Some points, one per row:
[  52   38   -2   -4   -6 -106  -40   40  -57   69    0  -22  -55   52
   40   18  -29   54]
[ -26   41   74   43  -65   54   27  -51   16  -53   -7   41   31 -114
   22   22   42  -65]
[  2   2 -50 -45 -23  40  21 -10 -13  21  23   1 -17  71 -39 -26 -11  50]
[ -26   45   68   38    9   91   48  -57   19  -66   -7   36   33 -111
   17   17   50  -67]
[ 11   7 -10 -42   3  40  33 -36 -22  30  38  -3 -34  38 -24   6 -20  68]
[-45  17  29  42  10  72   8 -34 -44 -78 -20  43  33 -86  -2 -13  31 -73]
[  5 -10  53 -31 -11  76  70 -59  -9 -12  20  -5 -25 -27 -17  -7 -10  38]
[  5  -5 -99 -38  -4 -42 -80  21  35  21  21 -27 -38 127   2 -66 -35  32]
[-13  30   3  41   6  -8 -25 -17  26 -39 -19  25  45 -60  19  10  17 -46]
[ -4  43  68 -45 -25  85  46 -47  -6   4   9  11 -51  -2 -15 -32  -5  35]
[ -45  -63   12   64   19   -9   29   74   62  -39  -43   -5  112  -86
   28  -32   51 -112]
[-34  29  75  33  -3 112  39 -70  32 -72  -6  36  17 -99   6 -11  43 -78]
[ 22  48  -8  -1   3 -72 -24  32 -36  47   9  -4 -24  37  26  28   2  34]
[ 16  17   8 -47 -15  41  37 -29 -30  48  29  -2 -50  53 -25  -4 -12  73]
[  8 -62  -9  39   8 -27  13  40 -13 -11 -10   3  63 -46   5  41  11 -38]
[-84   5  29  22   3  19  15   8  27 -25  -9  -7  27 -35  -4   7   9 -36]
[-27   6  -6   6  11  -4  -6  11  25 -18 -28  -7  26  -4 -10 -18  12 -32]
[ -36   39   79   36    6   98   42  -67   32  -73  -14   33   21 -105
    9   -1   50  -63]
[ 56   4  42  22   2 -67  13  38 -48  49 -11  -7 -15 -40  41  32   3  16]
[ 27  -2   3   7  10 -44 -18  19 -14  31  -1 -17  -8   0  18  10 -12  12]
[  6  -3  -9 -31  -1  27  34 -23 -22  28  25  -5 -10   6 -15  16 -15  55]
[-23   3 -19   9 106  16   5   3  17  -7  -9 -11  12  -3  -6  -4  18 -23]
[  2  46  72 -40 -18  69  43 -74 -23  11  19  16 -72 -18 -19  23 -11  51]
Then 10 other points, each followed by its number:
[-42   4  -1  20   4  26  -3   1  44 -52 -18 -14  37 -25  -3 -26   7 -47] 0
[ 16  14  31 -53 -15  58  50 -40 -31  35  20 -13 -51  15 -19  -4 -20  69] 1
[  6 -41  52  36 -24   0  36  64 -38  -1 -13   7  40 -65   6  54  11 -32] 2
[-34  19  11  39   6  25  -1 -28  39 -55 -20  31  52 -73   9   1  31 -67] 3
[-24  -9  26  24   4  20 -18  22  44 -41 -28  -4  31 -33  -2 -24  13 -63] 4
[ 36  -5 -77 -26  24 -99 -19  -4 -21  53  18   0  11  52   2  41 -30  72] 5
[-51 -11 -80 -12  24  25   2 -66  15 -30 -18  29  13  12 -36 -19 -19   0] 6
[ 45 -10 -61 -30 -17 -72 -35  56 -25  71  29 -10 -37 112   7 -24 -30  58] 7
[ 15 -47   9  18  -5  17  25  15 -14 -20   3  -2  30 -32 -15   7   1 -16] 8
[ 19 -26 -45   7   7 -79 -30  29   4  23  -1  -8   1  41  17   7 -14   5] 9
Which of these numbered points is nearest to each point below, ignoring the 2 directions in which the first points spread most? Its number follows each.
[-42  17  11  28  10  45  -5 -45  50 -73 -12  35  50 -80   5  -5  26 -74] > 3
[-33 127  81  33   2  90  34 -56  33 -77 -14  41  22 -99  12   7  54 -66] > 3
[  5 -59  37  45  -8 -20  36  68 -15   0 -13  10  66 -61  -6  49  16 -45] > 2
[ -35   27   85   24   -7  127   29  -60   42  -75  -47   28   20 -105
   -7  -24   40  -73] > 4
[ -3  41 -18  17  23 -46 -27 -11   4 -24 -12  23  34 -29  30  14  21 -26] > 3
[ 41  -9 -55 -38 -31 -60 -25  39 -32  65  28 -17 -39 121  -3 -16 -35  67] > 7
[-49 -14 -20  30  25  35 -18  -8  56 -62 -24  -3  58 -27  -8 -42  15 -65] > 0
[ 32 -12  62  38  -5 -54   2  85 -31  39  -6 -33  -2 -16  23  25  32 -46] > 2
[ 27  13  90  17 -16  34 126  36 -30  21   5  -8 -36 -35   5  10  16  -6] > 2
[-46 -25 -20  29  14  24 -14 -11  54 -66 -23   1  54 -16  -2 -32  16 -60] > 0
[ 35 -25 -84 -28  23 -98 -22 -10 -30  54  26   2   0  54  -2  43 -25  64] > 5
[ 30   3   6  -7   4 -16  13  11 -40  41   6 -13 -28  15   2  17 -18  32] > 1
[ -53  -25 -100  -19   39    7    6  -80   17  -35   -6   23   11   18
  -20    0  -18   14] > 6
[  6 -48  43 -43 -12  -2  35  56 -21 -10 -10  11  50 -64   1  39  17 -36] > 2
[ 28 -57  -4  11  11  -6  16   4  -5  -4   3 -17  18   2 -17 -12 -11  13] > 8
[ 20  12  92  24 -23   4  17  49 -35  33 -20 -15 -23 -32  18  15  17 -21] > 2
[ 16 -10  39   3   6  16  38 -25  -4  -5  -6  -4   5 -55  -7  12 -10  23] > 1
[-26   2  57  38  -9  32  19  21  27 -22 -25  -2  37 -69   1  17  21 -52] > 1
[ 21 -45  12  25   2  17  16  10 -23 -13  -8  -5  24 -37  -7  18 -13 -19] > 8
[-27 -14  30  24 -19  27   2  22  42 -28 -10  -7  12 -17  -9 -12  14 -37] > 4
[   2  -33  -42   48   44 -127  -29   -8   -8    3  -17   18   55  -87
   31   73   -8  -21] > 5
Now 10 new points, numbered from 0 again:
[ 51  -7 -58 -36 -14 -52 -43  57 -23  73  25  -3 -49 125   7 -19 -48  68] 0
[-46  17  28  34   8  81   2 -48  58 -82 -20  32  38 -81  -2 -15  37 -83] 1
[ -5  33  59   9  -9  56   8   3   8  -8  -8  -4 -12 -20  -6   5  -1 -11] 2
[ 27  13 -29 -18   2 -42  -2  -2 -52  40   1   2 -16  20  -6  19 -25  42] 3
[-31  34  72  27  -3 114  38 -60  45 -73 -15  36  20 -99   9   2  48 -66] 4
[ 21   5 -46 -26  -4 -15   5 -22 -54  37  13   8 -28  38 -23  24 -32  62] 5
[-56 -29 -98 -12  38   9   6 -75  13 -32 -14  22  11  19 -34   4 -11   7] 6
[ -47   28   79   30    0  116   35  -60   43  -78   -8   41   16 -106
    4   -4   46  -72] 7
[ 49   5 -22 -21 -10 -61 -10  30 -48  68   0 -19 -32  29  14   8 -20  42] 8
[ -5  -1 -21 -50 -23  68  25  -3  -6  17  15  -6 -21  75 -45 -40 -22  35] 9
The same question for these:
[-38  24  81  27  -5 116  40 -62  37 -67  -5  43   7 -96   0  -6  35 -73] > 7
[  1   9 -48 -44  11  -1  26 -58 -43  18  12   9 -23  17 -22  35 -25  58] > 5
[ -51   23   79   30    5  123   41  -64   38  -72  -10   34   14 -105
    6  -14   45  -75] > 7
[-21 -13  33  30  -2  25   0  25  45 -18 -12   0  14 -29   5  -5  17 -40] > 7
[ -6   5 -32 -54 -30  57  30  -3   2  13  20   4 -20  77 -46 -29 -18  37] > 9
[ 21 -15 -92 -43  16 -66 -19 -15 -29  49  25   0  -9  77  -2  12 -20  68] > 5
[-22 -17  20  30  -5   6  -9  28  41  -6  -5  -8  -4   2  -5 -18   0 -34] > 7
[ 40 -16 -50 -43 -16 -33 -20  47 -21  52  23 -17 -37 110  -8 -21 -34  58] > 0
[ 56 -12 -55 -49 -18 -65 -46  63 -38  85  26 -11 -42 119   9 -13 -49  75] > 0
[-43  17  41   7   9  51  11 -42  22 -33  -9   9  11 -33 -17   1  10 -30] > 7
[ -6  31  53   3 -10  38  12  -3  -4  -5  -6  -1 -12 -16  -5   1   4  -8] > 2
[ -19   42   74   35    8   74   27  -50   31  -67   -8   39   29 -127
   26   32   47  -62] > 4
[ -27   38   80   36    7   98   33  -62   43  -73   -8   39   15 -104
   -3    6   57  -68] > 4
[ -5  -7 -44 -66 -18  63  13 -15  -7  23  26   4 -37  89 -48 -41 -22  67] > 9
[-11   3 -31 -57 -24  47  17  -6   2  12  13  -7 -16  79 -35 -32 -11  47] > 9
[-10  -6  44  36  -7  25  -1  34  46 -19 -18 -15  28 -50   7  -3  14 -41] > 2
[ 48   9 -61 -45   3 -67 -31  10 -21  57  21 -20 -54  95  -1 -18 -35  79] > 4
[  64    9  -83  -23   22 -127  -81   14  -52   74   14  -19  -37   78
   41   35  -34   79] > 3
[ 23  -5 -24 -39   2   1   6 -48 -39  32  26   5 -43  38 -16  36 -33  78] > 5
[   0  -20 -111  -43   13  -39  -71    5   30   13   26  -12  -36  127
    4  -52  -42   45] > 1
[ 25 -57 -19  22  16  -3   9   5  -6 -14  -5  -4  19   3 -13  -6   1   6] > 5
